The rows of R fall into several groups, which share some directions, and each row is roughly a mix of its group's hidden directions.
R, 79 rows:
-15.3 5.5 9.7 -38.1 14.2 33.4 -19.5 5.9 12.1 -27.4
6.2 -22.7 42.8 -10.9 -2.6 1.9 -5.2 9.8 -33.9 -25.7
-7.2 9.2 -11.5 -26.0 31.0 44.9 -13.3 5.0 -12.0 -13.4
-29.7 -8.9 -7.4 0.0 23.8 34.6 17.8 2.8 26.6 -25.2
-3.4 13.6 -20.4 22.8 -20.0 -42.7 -5.2 -14.1 8.1 28.4
-18.6 -27.6 15.6 -10.5 7.5 29.5 37.8 -6.7 0.8 -24.3
6.4 -14.6 10.7 -22.7 3.8 41.5 -22.9 10.0 -23.4 -25.6
-10.4 -3.2 -6.1 37.2 -0.6 16.8 18.0 31.1 36.4 -2.0
23.2 -0.5 18.2 -27.4 -24.5 2.0 -25.8 9.5 -37.9 -4.9
-33.1 -11.6 11.3 15.9 24.4 -8.9 37.9 -20.7 -9.9 -13.9
-6.1 6.9 -16.1 -20.5 14.4 35.1 -30.9 32.2 -15.8 -2.9
-15.6 13.2 -12.7 -18.9 32.5 -30.4 1.4 -23.2 -27.8 -14.9
-0.6 11.5 -15.5 -11.1 22.3 27.4 14.1 -47.4 13.2 -9.2
23.7 -4.6 -2.7 22.7 -18.4 -36.8 7.5 -5.3 -28.4 27.5
-16.2 -35.2 7.2 23.2 7.0 28.1 17.8 22.9 -15.3 -20.9
0.3 -11.8 2.9 -56.9 -3.4 17.2 3.4 22.9 0.1 -14.8
21.1 3.5 -8.2 -54.3 6.9 -9.0 -18.8 0.2 4.4 21.6
9.0 30.4 -3.6 -31.7 0.9 -13.8 -41.2 -6.9 -19.3 10.7
0.6 16.6 -6.0 54.5 2.5 -22.2 -8.6 -16.8 1.3 17.6
-5.0 -25.0 3.2 -31.9 6.4 29.2 -2.4 9.8 -31.9 -27.5
-18.7 -16.3 11.6 -5.3 15.2 9.2 27.1 -34.4 -25.3 -28.1
-0.5 -0.3 1.0 -45.1 1.5 -2.8 -10.5 -14.0 -37.8 -25.8
-2.9 5.2 -5.6 56.6 -7.3 14.0 1.1 -14.2 -8.8 -25.4
-0.4 41.0 -18.9 -26.9 16.9 -9.7 -24.3 -20.6 -4.4 16.3
29.5 5.5 6.2 7.5 -22.9 -35.7 -9.6 -4.6 -29.9 25.3
8.7 3.7 5.3 21.9 -40.3 21.4 -20.9 18.5 -17.9 -25.9
18.0 18.4 -10.4 -31.4 -14.1 6.7 -48.1 -7.3 -7.7 4.7
-26.0 -13.2 5.4 12.6 28.4 14.8 6.7 -7.3 -43.6 -19.6
-16.3 -18.2 -4.5 -8.5 35.2 15.7 38.4 -20.0 15.2 -13.1
-8.6 -10.0 -17.7 31.1 -1.1 2.0 39.7 -6.5 36.2 7.4
14.4 22.8 -7.7 -30.3 -11.4 -3.5 -48.6 2.9 -11.3 10.1
13.5 -31.7 -7.4 -16.5 -24.0 -6.8 -7.0 19.7 -42.9 5.6
2.9 22.2 -4.8 -5.7 14.3 -13.3 24.3 -49.0 22.0 5.3
-14.5 -11.6 -8.0 -11.4 -23.9 27.0 -12.7 36.4 32.8 -6.6
-3.1 6.8 -20.4 -13.6 -0.6 20.5 -47.7 3.0 -33.0 -0.6
-16.3 -3.2 -7.3 33.0 1.2 17.8 20.8 34.7 29.1 -15.2
-1.1 13.6 4.9 26.1 34.1 -8.8 29.0 -37.0 -9.0 -5.0
-5.1 11.6 -13.4 13.6 5.8 -14.5 31.7 17.9 43.3 21.7
-0.5 -15.8 7.5 -56.8 2.7 12.0 11.9 21.2 12.7 2.9
-22.8 -26.5 -7.7 0.8 5.3 40.4 21.1 16.3 4.8 -27.8
26.3 21.2 13.3 -10.9 -3.2 -34.5 -23.2 -18.8 -23.4 19.1
19.7 20.8 -20.5 6.3 -20.5 1.9 -35.1 37.1 11.3 -0.2
-3.5 -13.5 18.3 -55.7 4.6 -5.7 6.5 -15.1 -22.1 2.0
5.5 23.4 25.0 -10.5 29.0 13.7 1.3 -31.2 -21.5 -25.8
23.7 21.8 -14.1 16.1 -10.7 -18.2 -34.2 10.3 14.5 31.9
11.6 22.6 -8.0 -10.7 -21.5 -33.0 -31.2 18.4 6.5 26.7
-14.2 -17.2 -5.5 11.4 24.8 39.0 34.7 0.0 12.0 -17.6
13.4 17.7 3.5 -28.6 -8.3 -8.7 -44.7 -15.9 -27.0 1.0
10.0 -1.8 -10.9 14.6 -16.9 30.5 -2.7 39.6 34.5 -5.6
9.7 16.2 -1.4 -7.1 10.4 -38.5 -20.1 -29.9 -18.7 28.2
22.7 24.1 -16.1 -7.0 3.0 -28.7 -36.5 -14.0 -8.6 24.6
18.6 -0.7 14.9 -38.1 -10.0 -0.9 -29.0 3.0 -38.0 -5.2
11.1 -22.2 1.8 -13.2 -10.3 45.5 -25.4 6.2 -15.0 -23.8
0.3 11.0 19.4 32.5 -34.3 -20.6 -22.2 9.3 -23.5 12.8
21.7 -21.8 6.4 -8.8 -36.1 18.2 -36.9 -2.5 -13.3 -14.3
18.2 8.5 3.7 38.7 -37.9 11.8 -28.1 2.8 -12.0 -4.0
24.4 26.2 7.8 5.1 -20.8 -35.4 -22.9 -5.4 3.0 28.8
26.1 32.0 23.0 3.9 4.6 -24.6 -9.6 -29.6 -23.2 8.2
-21.3 -32.3 -13.9 12.6 9.1 28.7 33.6 10.3 -5.4 -20.6
0.1 16.8 5.1 -13.9 9.4 -13.1 -19.5 -45.8 -34.2 -5.7
6.6 40.4 17.1 -18.0 22.5 -11.9 -24.3 -27.1 13.5 2.0
11.6 -17.4 4.7 -13.3 15.5 -5.4 7.7 -15.4 -56.3 -8.6
-30.2 -2.5 -13.6 -15.9 21.9 21.0 -3.7 6.8 44.7 -10.6
-13.2 -16.5 -3.4 11.2 9.7 22.4 12.4 55.2 7.7 -1.9
-7.4 -8.7 -10.1 -47.2 36.1 -3.6 20.3 -6.8 14.3 2.4
-2.2 6.4 11.5 -48.8 9.9 18.6 -32.9 2.3 -5.0 -18.1
12.2 5.9 17.9 -14.4 -15.7 -25.2 -32.0 -25.7 -34.0 -3.4
15.5 -2.8 13.6 -46.0 -11.7 -6.5 -19.6 -18.9 -30.3 7.9
18.1 20.6 -4.2 19.8 -26.1 -10.3 -39.7 -6.7 -29.3 -3.9
-4.9 4.0 25.3 3.7 22.1 -21.9 47.9 -18.3 11.4 -4.4
-19.5 9.1 -15.1 8.2 0.7 -1.3 -4.3 10.4 58.3 12.8
-22.0 0.0 -7.2 27.1 31.6 12.2 35.1 -17.2 18.5 -12.6
-10.6 -18.6 -1.2 19.7 14.2 22.9 45.1 7.8 26.1 -9.7
-4.3 22.5 -7.9 2.3 16.9 -47.9 -15.5 -17.4 -21.0 16.8
8.9 2.8 17.1 -43.5 -8.6 18.1 -31.3 9.4 -20.2 -17.2
-7.0 1.9 -7.9 36.7 -17.2 25.9 1.5 25.2 1.5 -37.1
0.6 19.4 -5.1 10.0 -3.3 -39.3 23.8 -5.5 33.8 25.4
-8.7 6.7 5.8 -17.6 24.1 14.5 -2.9 56.3 -3.7 0.6
-1.5 -13.5 16.4 -49.2 3.4 -0.4 5.2 -24.7 -29.5 -7.5

One row of each group comes first, with its name. Which group is each row after those in?
11.3 26.3 -9.2 31.4 -15.4 -26.2 -32.4 14.0 -2.7 19.3 => X
-14.0 -37.2 -17.7 1.4 -23.7 22.5 10.4 36.2 4.4 -6.5 => B
18.3 24.5 5.3 -40.2 -2.0 -3.2 -39.4 -10.7 -13.6 1.4 => J

-7.2 20.6 -10.4 32.5 20.8 -40.0 -5.2 -16.8 -1.6 21.4 => X
-3.7 -0.7 -20.5 -40.2 19.5 10.2 8.4 32.5 25.3 -12.0 => X
17.1 6.1 1.3 -21.5 -23.6 -3.0 -50.3 13.8 -18.8 3.2 => J
9.8 -6.8 10.2 -24.8 21.8 -1.0 -2.1 -19.6 -50.0 -14.9 => B
0.2 -2.5 -1.7 47.0 -19.8 25.7 4.9 23.6 22.9 -8.5 => X
-31.3 -9.8 -21.0 -13.3 17.3 15.1 -2.6 13.3 45.1 -3.6 => B
